One turn moves each row of this set onto another row. After a few examples, where does it send each row asked below?
Z851: [ -8   2   8  22   8   6  17  11 -11  14   9 -15  -6  -7 -13  -3  10 -10
   3 -15  16   1   1  -7   8 -11   1  -5   1  -1  -5  12 -25  14 -11   8]
Z89: [ 14   4  12  27   3  -3  21   9 -42  -6  14  12  -2  -6 -29   0 -10  -9
   2 -11   6  -1  -5   0   5 -22  -5  -6  -5  10   0   1  -4   8  -7   8]
Z565: [ -7  -1   3  19   8  -7   6  20  -8  14   7  18 -19 -12  -6  -5   1 -13
   5  -7   9  -3   5 -13   2  -3  -5  -3  12  18   0   9   7  27   0  -4]
Z147: [ -8   1   8  23   3   7  15  11 -25  -1  14  12 -12   5 -15 -19 -10   1
   5 -27  19  -2  -8  -6 -15 -18  -5   4  -6   3 -12   5  -5  -4  -7 -21]
Z500: [ -4   5   6  21   8   5  24   6 -27  -4  14   3  -6  -7 -27  10  -1  -3
   7 -11  22  15   1   1   3   3 -19  -1   2 -11 -14   4 -15   4   0  10]
Z894: [  2  -5   3  27  -6 -11   8  18   2  13  13  12  -9 -11 -28 -13  -1   1
   5 -14  11  -4  12  -5  10  -2   0   8   8  -7   4  -1   2  10  -8  -1]
Z163: [ 11   3   7  16   2  -2  23  19 -18  -9  14  12  -4  -1 -18  -1  -4 -13
  -8   2   1  -7  -5   6   5 -16  -6   6 -10  -6  -9  19  -6  14  -6 -24]
Z753: [  4   3   7  11   8   5  10   3 -20  10  12   6  -5  -9  -7  -9  -2  -8
   5 -13   6  20  -1  -5  -3  -7  -8  -2  -4   3 -21  -8 -12  15 -17 -24]
Z352: [ 10   2   2  15   3   1  41   9  -6  -3  13  10  -2 -12 -32 -11  -3  -4
   6   2  12   8 -17  -1  10  -5   2   2 -10 -13 -10   5   1   6   5   3]
Z386: [ -6  10  13  15  12   8  11  15 -13  26  12  13 -15 -12 -11  -6   9 -11
  11  -9  10   1   4 -14   5  -9  -7  -6   3  17 -17   8 -11  26   6  -6]
Z575: [ -1   3   9  11   8  -1  19  14  -7  15  10  21 -12  -9  -5 -18  -3  -9
   8   3   6 -13  -1 -17   5 -11  -3   1   7  21 -14   0  -3  22  10   8]
Z918: [ -8   8  -2  14   6   4  25   9 -32  -8   1  14 -15   0  -6  -2 -15  -6
   2 -24  10  -5 -19  -2   5 -10   0  -5 -12  13 -13   5  -7  -6  -5  -5]
Z790: [ -3   0   4  17   8   4  19  16 -22  -3   8  25  -6  -1 -24 -10 -20  -8
   7 -17   3  -3  -2   2   3  -3   5 -11  -8   6 -14   6   6  -8  -2 -28]
Z693: [  9   8   5  23 -10   6  14   1 -15  -9  16  31  -7   0 -14   1   1 -10
   1 -16   6   8   3  -9  -1 -24  -8   3   7  -1 -14  14 -14  -4 -11  -5]
Z718: [  1   4  10  23   4   2  16  -4 -12   7   2   9  -7  -8 -18 -10   4  -5
   5 -11  27 -12  -3  -4  14  -4   2 -11  13   2 -27  30   3   3   7   5]
Z302: [  6  -1   5  21   5  -2   7   4 -13  13   4   8 -15  -5 -21  -8   6  -4
   4 -11  31 -11 -16  -5  18  -3  -9   2   4  -5 -14  25   7   8  11  -5]
Z226: [-14  12 -10  22   7  -3  21  19 -11  -5   5   8   5 -13 -23  -6 -14 -10
  -4  -6   3  -1  -3  -7  -3  -6  -1  -6   9  15   1   4   3  12 -18 -12]
Z256: [  3  15   3  14   7   6  26   6 -12   4   9  18  -2 -13  -9  -6 -14  -8
  10 -16   6 -17  -4 -18   5 -16 -13   9 -10   1  -7 -16  -7   2  -3   1]
Z58: [  5 -13   5  26  10  -1   7  -3 -22   8   3   8  -7  -4 -19 -12  -5  -4
   9   0  29  -5  -2   1  13  -2  -4   0  10   5 -19  19   7   6  14   4]
Z674: [ -8  -6   7  24  -3 -11  28   3  -3  -5  15   9  -9  -5 -17   0   4  -9
   5  -3  17   1   1   0  -4  -8  -7  -6   9 -19 -10   8   8  -2 -19  -2]
Z407: [  4   2  -5   9   5  -3  21   3  -6   6   8  13  -4   0 -14 -10  -8 -13
  11   6   6  -2   4   4  25  -1   3  -6   2   0 -14  -6 -20  12   6   8]

Z575 moves to Z386
Z352 moves to Z500
Where do these go?
Z256 moves to Z753
Z718 moves to Z302
Z163 moves to Z89
Z407 moves to Z851
Z790 moves to Z918

